128 stands for zero in the data rows.
Here is a table of points, one per row:
[136, 78, 104, 74, 131, 144, 177, 108]
[156, 148, 167, 154, 169, 82, 89, 158]
[98, 83, 75, 88, 117, 115, 181, 131]
[146, 74, 98, 80, 137, 106, 175, 176]
[97, 168, 154, 165, 98, 165, 106, 105]
[98, 110, 131, 106, 95, 177, 129, 87]
[145, 86, 73, 87, 150, 125, 181, 128]
[105, 91, 103, 94, 114, 149, 173, 96]
[156, 93, 124, 104, 159, 115, 152, 120]
[121, 157, 143, 170, 115, 169, 98, 90]
[90, 106, 140, 120, 88, 176, 110, 100]
[152, 116, 97, 123, 160, 103, 165, 120]
[134, 165, 161, 166, 132, 133, 88, 143]
[128, 91, 86, 87, 128, 140, 173, 130]
[96, 153, 151, 164, 113, 126, 85, 122]
[104, 142, 93, 139, 104, 166, 135, 120]
[152, 150, 171, 163, 149, 122, 72, 104]
[161, 145, 174, 133, 146, 127, 94, 123]
[97, 129, 99, 127, 94, 165, 164, 98]
[179, 131, 163, 125, 172, 52, 90, 182]
[118, 108, 95, 85, 136, 134, 170, 91]
[135, 138, 97, 150, 131, 139, 122, 119]
[156, 169, 171, 161, 161, 104, 89, 118]
[80, 120, 98, 125, 87, 169, 155, 91]
[125, 143, 131, 121, 137, 126, 134, 107]
[165, 113, 126, 101, 157, 65, 150, 200]
[154, 132, 164, 137, 150, 91, 110, 143]
[97, 153, 185, 163, 108, 122, 74, 151]
[100, 108, 90, 112, 101, 133, 164, 110]
[158, 169, 154, 171, 171, 77, 97, 195]
[143, 75, 79, 78, 150, 104, 167, 168]
[96, 141, 126, 131, 111, 120, 130, 110]
[76, 138, 147, 131, 90, 140, 123, 93]
[170, 159, 173, 161, 164, 106, 105, 165]
[206, 107, 110, 99, 199, 85, 154, 193]
[163, 156, 157, 158, 161, 93, 85, 177]
[103, 91, 88, 91, 95, 154, 166, 114]
[112, 68, 86, 65, 112, 160, 156, 109]
[119, 57, 79, 76, 117, 146, 168, 132]
[115, 71, 93, 76, 119, 149, 165, 145]
[51, 121, 127, 135, 70, 164, 113, 89]
[160, 186, 176, 193, 150, 127, 77, 153]
[111, 169, 155, 156, 101, 143, 118, 107]
[200, 130, 128, 132, 190, 67, 138, 187]
[146, 166, 157, 158, 143, 111, 106, 157]
[169, 99, 68, 83, 165, 104, 196, 125]
[110, 105, 113, 95, 106, 172, 150, 96]
[87, 139, 124, 151, 99, 172, 121, 88]
[104, 128, 100, 138, 87, 173, 146, 107]
[124, 171, 158, 166, 119, 163, 97, 89]
[125, 147, 147, 145, 131, 125, 84, 112]
[101, 127, 103, 128, 97, 169, 151, 107]
[110, 159, 175, 155, 91, 133, 79, 132]
[102, 101, 79, 96, 105, 121, 177, 140]
[174, 152, 121, 155, 161, 57, 128, 195]
[133, 150, 172, 148, 118, 136, 83, 127]
[129, 130, 116, 126, 138, 149, 142, 85]
[127, 147, 118, 159, 97, 144, 118, 138]
[98, 149, 138, 173, 109, 173, 97, 84]
[150, 122, 142, 136, 170, 121, 113, 108]
[140, 126, 136, 109, 153, 79, 134, 157]
[84, 131, 120, 121, 88, 139, 129, 102]
[145, 182, 166, 164, 145, 101, 110, 150]
[114, 79, 93, 78, 109, 158, 150, 117]
[78, 129, 134, 126, 81, 159, 107, 99]
[202, 142, 155, 141, 195, 62, 126, 199]
[93, 101, 100, 93, 89, 139, 136, 101]
[126, 185, 166, 172, 125, 130, 100, 138]
[108, 144, 178, 150, 90, 133, 81, 155]
[138, 95, 117, 82, 143, 101, 166, 137]
[178, 113, 118, 115, 179, 79, 148, 149]
[158, 161, 162, 171, 144, 135, 77, 115]
There is one direction along which these points spread out most. Where along it does each point below lie, from 0 to 99? The average is 50, and the first point in the table lies past the average.
[102, 101, 79, 96, 105, 121, 177, 140] 69
[76, 138, 147, 131, 90, 140, 123, 93] 56
[108, 144, 178, 150, 90, 133, 81, 155] 39
[126, 185, 166, 172, 125, 130, 100, 138] 33
[140, 126, 136, 109, 153, 79, 134, 157] 43
[96, 153, 151, 164, 113, 126, 85, 122] 41
[93, 101, 100, 93, 89, 139, 136, 101] 68
[202, 142, 155, 141, 195, 62, 126, 199] 24
[133, 150, 172, 148, 118, 136, 83, 127] 37
[103, 91, 88, 91, 95, 154, 166, 114] 73
[51, 121, 127, 135, 70, 164, 113, 89] 64
[78, 129, 134, 126, 81, 159, 107, 99] 59
[152, 116, 97, 123, 160, 103, 165, 120] 53
[165, 113, 126, 101, 157, 65, 150, 200] 42
[200, 130, 128, 132, 190, 67, 138, 187] 32
[110, 105, 113, 95, 106, 172, 150, 96] 68
[138, 95, 117, 82, 143, 101, 166, 137] 59
[104, 128, 100, 138, 87, 173, 146, 107] 64
[145, 182, 166, 164, 145, 101, 110, 150] 29
[134, 165, 161, 166, 132, 133, 88, 143] 33
[105, 91, 103, 94, 114, 149, 173, 96] 71
[112, 68, 86, 65, 112, 160, 156, 109] 76
[115, 71, 93, 76, 119, 149, 165, 145] 71
[97, 129, 99, 127, 94, 165, 164, 98] 67
[97, 153, 185, 163, 108, 122, 74, 151] 34
[156, 93, 124, 104, 159, 115, 152, 120] 54
[98, 149, 138, 173, 109, 173, 97, 84] 49
[156, 148, 167, 154, 169, 82, 89, 158] 26
[104, 142, 93, 139, 104, 166, 135, 120] 59
[158, 169, 154, 171, 171, 77, 97, 195] 22
[174, 152, 121, 155, 161, 57, 128, 195] 30
[178, 113, 118, 115, 179, 79, 148, 149] 43
[135, 138, 97, 150, 131, 139, 122, 119] 50
[98, 83, 75, 88, 117, 115, 181, 131] 72
[124, 171, 158, 166, 119, 163, 97, 89] 42
[163, 156, 157, 158, 161, 93, 85, 177] 25
[154, 132, 164, 137, 150, 91, 110, 143] 35
[90, 106, 140, 120, 88, 176, 110, 100] 61
[179, 131, 163, 125, 172, 52, 90, 182] 26
[161, 145, 174, 133, 146, 127, 94, 123] 36
[146, 74, 98, 80, 137, 106, 175, 176] 61
